(in the rows, 128 means zero)
The rows below fall into families. The same turns and mirrors carry the whole set onto itself and the rows of a family onto each other. For each named row, which other rows are in its family? Write them in the order they are listed.
These 30 rows form 5 families of 6 rows each.
Q663: [142 119 195 132 111 122 170 157  86 124 137 115 139 155 109 131 111 118
  90]
Q690: [139 124 196 128  99 117 157 146 114 106 129 112 140 165 119 131 120 127
  83]
Q716: [143 158 145 102 150  58 160 145 102 146 126 129 111 118 140 143 131 105
 132]
Q114: [132  85 119 125 166 124 128 108 124 120 103 117 143 121 108 100 106  94
 138]
Q489: [124 124 135 167 151  96 131 120 122  72 164 117 114 125 129 162  96 153
 126]
Q271: [117 108 130 167 145 112 116 127 143  74 149 119 126 110 132 153 100 145
 109]
Q288: [ 93 111 116 114 155 120  94 134  96 141 128 144  95 112 122 131 143 157
 107]
Q850: [ 80 108 112 115 168 124 101 137 105 135 134 144  96 119 131 145 138 149
 115]
Q456: [132 149 139 111 129  62 174 145 109 161 129 119 120 142 138 118 133 101
 123]
Q454: [120 124 149 164 162 121 124 111 109  80 154 120 118 125 122 164  83 145
 121]
Q353: [125 100 104 116 153 109 117  97 120 128 106 103 155 120 123 106 101 106
 138]
Q661: [119  99  95 149 156 113 134 105 110 135 107 105 155 113 116 103  97 116
 127]
Q907: [130 114 186 124  99 121 172 156 128 112 136 101 143 139 113 117 126 126
  85]
Q723: [131 113 194 123 113 135 165 152 105 120 124 111 137 137 113 117 130 116
  76]
Q85: [133 113 138 154 164 125 130 121 129  71 157 128 130 125 132 154  92 148
 102]
Q331: [141 136 152  93 138  64 161 157 109 140 131 132 122 136 127 136 136  79
 134]
Q513: [128  82 109 135 155 118 139 107 122 123 115 105 167 126 100  98 112 108
 139]
Q413: [ 76 115 110 125 161 130 106 128 106 140 137 139  90 142 114 128 137 161
 114]
Q113: [125 129 173 128 123 104 124 179 111 159 156 127 143 148  93 155 145 147
 159]
Q699: [129 117 192 132 100 110 163 152 122 121 140 102 165 147 115 123 117 128
  86]
Q637: [127  94 106 126 163 122 116 111 104 116  97 114 145 130 116 103 105  94
 128]
Q295: [110 121 163 134 127  93 146 151 122 142 154 145 151 173  89 160 151 153
 159]
Q158: [ 78 103 111 107 145 111 118 132 100 139 126 145  97 121 123 120 140 164
  97]
Q362: [ 71 101 103 129 155 111 119 126 111 128 125 161  97 137 112 129 127 153
 109]
Q361: [145 154 131 111 140  51 172 148 102 153 127 115 125 131 134 126 136 115
 124]
Q252: [140 153 137 104 143  71 168 143 115 151 135 108 130 132 135 134 145  85
 129]
Q873: [130 117 141 159 156 135 119 125 116  80 146 122 127 123 126 155  76 152
 126]
Q99: [117 136 158 136 129  90 142 165 128 143 166 154 147 166  93 150 154 150
 149]
Q624: [118 136 164 121 137 107 138 165 122 162 151 146 148 161  90 150 141 165
 155]
Q343: [121 126 174 143 133 110 127 154 119 144 145 136 148 162  80 154 146 147
 171]

The rest of the family of Q699: Q850, Q456, Q637, Q873, Q99
The rest of the family of Q624: Q690, Q353, Q85, Q413, Q252
The rest of the family of Q661: Q663, Q271, Q331, Q113, Q362

The rows below fall into families. The same turns and mirrors carry the whole set onto itself and the rows of a family onto each other. For each named row, which other rows are in its family? Write them in the order they are listed.
These 30 rows form 5 families of 6 rows each.
Q231: [142 102 147 120 172 120 155 144 168 145 162 135]
Q537: [190 109 138 144 160 113 137 135 163 134 173 129]
Q641: [157 149 110 148  97 135 102 150 126 104 165 100]
Q194: [104 137 127 118 129 184 144 132 131 107 172 102]
Q650: [151 150 129 163 102 160 116 130 120  86 136 117]
Q446: [176 112 126 126 142 100 131 128 182 121 145 128]
Q181: [181 115 120 123 153 110 135 156 178 134 154 146]
Q230: [186 138 116 166 132 113 115 126 123 119 149 106]
Q921: [177 131 131 123 167 126 139 121 189 139 141 132]
Q811: [104 134 127 141 128 184 102 141 111 109 162 131]
Q768: [176 145 123 164 116 109 114 118 147 126 131 139]
Q488: [104 138 130 132 122 193 117 153 134 123 131 112]
Q92: [103 123 141 117 155 181 140 131 154 151 176 117]
Q620: [103 116 147 141 148 184 138 147 121 138 155 147]
Q443: [107 146 141 110 149 184 140 153 155 129 170 149]
Q538: [140 166 113 158  96 149 117 139 108 120 155 110]
Q142: [105 129 142 115 158 191 130 139 140 151 162 120]
Q539: [193 147 110 157 107 124 113 139 159 128 147 111]
Q628: [121 118 147 128 173 195 131 152 147 140 161 140]
Q474: [149 113 134 143 162 126 139 162 172 172 167 142]
Q697: [124 158 128 122 133 194 116 136 117 110 157 103]
Q403: [109 139 128 131 136 198 108 143 125 107 167 128]
Q27: [139 140 108 156 104 147 103 131 121 119 119 100]
Q153: [183 146 127 148 118 134  95 125 137 103 121 134]
Q900: [148 118 140 114 156 137 146 140 183 139 181 162]
Q965: [150 151 124 172 100 144 115 124 118  98 147 113]
Q969: [185 122 118 131 152 102 123 159 164 146 149 145]
Q858: [137  90 135 124 161 141 149 166 174 145 171 138]
Q283: [185 154 111 161 103 125 116 134 144 131 132 116]
Q649: [141 115 150 114 176 136 164 140 168 145 152 138]

The rest of the family of Q768: Q446, Q538, Q628, Q697, Q858
The rest of the family of Q537: Q230, Q488, Q443, Q27, Q900
The rest of the family of Q181: Q231, Q142, Q403, Q965, Q283

The rows below fall into families. The same turns and mirrors carry the whole set onto itself and the rows of a family onto each other. For each named row, which other rows are in its family? Write them in the order they are listed.
These 32 rows form 4 families of 8 rows each.
Q667: [ 98 114 189 154 127 132  94 142  90]
Q920: [112  82 149 129 149 118  87 120 139]
Q898: [ 90 122 186 143 158 150  94 145 114]
Q475: [119 105 153 129 172 135  88 135 128]
Q540: [128 123 155  93  93  90 109 166 158]
Q279: [ 71 112 188 147 137 147  94 134 118]
Q412: [112  89 184 148 117 102  91 131 105]
Q11: [103 119 190 152 151 140  86 134 109]
Q657: [139 134 135 111  99  99 111 167 153]
Q332: [ 91 152 160 102  98 135 124 186 145]
Q58: [114 135 172 122  75  90 115 169 149]
Q281: [123 110 165 143 163 134  82 130 116]
Q770: [102 165 167 107 105 141 114 184 133]
Q647: [101 162 174 128  88 127 118 180 135]
Q143: [127 163 136 117 111 134 112 179 136]
Q719: [104 101 201 150 133 114  85 126 118]
Q328: [132  91 152 138 139 112  87 131 106]
Q268: [ 98 112 151 135 161 155  91 132 123]
Q532: [124  93 176 142 147 108  81 122 125]
Q887: [119 116 158 146 148 142  91 141  93]
Q914: [105 113 171 111  80 117 128 164 171]
Q499: [113 140 143 108 109 157 127 174 158]
Q428: [ 86  98 209 145 133 117  94 135 125]
Q587: [116  80 175 131 147 101  89 127 138]
Q126: [ 93 133 170 101  83 109 123 179 155]
Q941: [ 85  83 186 139 124 110  92 123 135]
Q991: [112 143 135  93 111 129 119 181 153]
Q926: [ 97 141 188 107  80 106 114 176 145]
Q102: [132 148 133  93 118 125 109 175 145]
Q77: [ 91 138 175 117  89 147 130 174 157]
Q203: [126 116 138 101 102 126 124 164 173]
Q501: [114 125 145  92  95 103 118 174 162]

The rest of the family of Q143: Q920, Q279, Q657, Q58, Q647, Q268, Q941
The rest of the family of Q926: Q898, Q475, Q540, Q770, Q428, Q587, Q102
The rest of the family of Q499: Q667, Q412, Q328, Q887, Q914, Q77, Q203

The rows below fall into families. The same turns and mirrors carry the whole set onto itself and the rows of a family onto each other. For each named row, which other rows are in its family? Write them in the order they are listed.
These 15 rows form 5 families of 3 rows each.
Q18: [ 72 113 162 152 133 153  87 148 179 122 178 125 182  78 112 130 113  88]
Q826: [129 112 157  99 152  95 137 169 128 125 155 142 146 115 130 150 170 103]
Q782: [ 71 118 164 128 119 155  84 180 162 125 181 135 172 104 117 126 118  76]
Q145: [120  91 165 116 155 101 172 157 160 125 156 132 122 104  91 161 171  99]
Q21: [ 63  96 171 148 130 155 120 138 185 123 183 138 168  80 102 119 129  73]
Q786: [ 44  94 167 149 151 144  97 135 175 138 192 144 184  97 110 125 115  97]
Q514: [ 68 102 155 160 141 157  92 160 175 117 187 135 175 108 115 110 124  84]
Q765: [ 91 147 177 134 159  77 120 145 194 179 169  88 180 137 103 179 130 113]
Q393: [ 80 141 170 148 169  86 124 156 192 179 185  95 180 166 105 161 137 106]
Q157: [130  94 147 126 170 101 148 173 143 114 158 135 129 127 111 149 172 111]
Q987: [ 87 157 177 131 162  97 120 165 165 183 189 101 192 147 111 181 137  88]
Q515: [ 69 118 177 122 166  73 131 151 190 183 176 109 160 156  93 175 132 123]
Q415: [107  73 152 120 172 117 147 167 139 117 166 149 125 101  91 165 156 112]
Q423: [135  99 152 115 156 103 139 166 147 111 145 127 130  93 105 165 160 114]
Q913: [ 69 134 189 136 148  87 143 136 209 184 180  98 172 140  93 163 136  95]

The rest of the family of Q157: Q514, Q393
The rest of the family of Q987: Q826, Q782
The rest of the family of Q786: Q515, Q415
The rest of the family of Q423: Q18, Q765

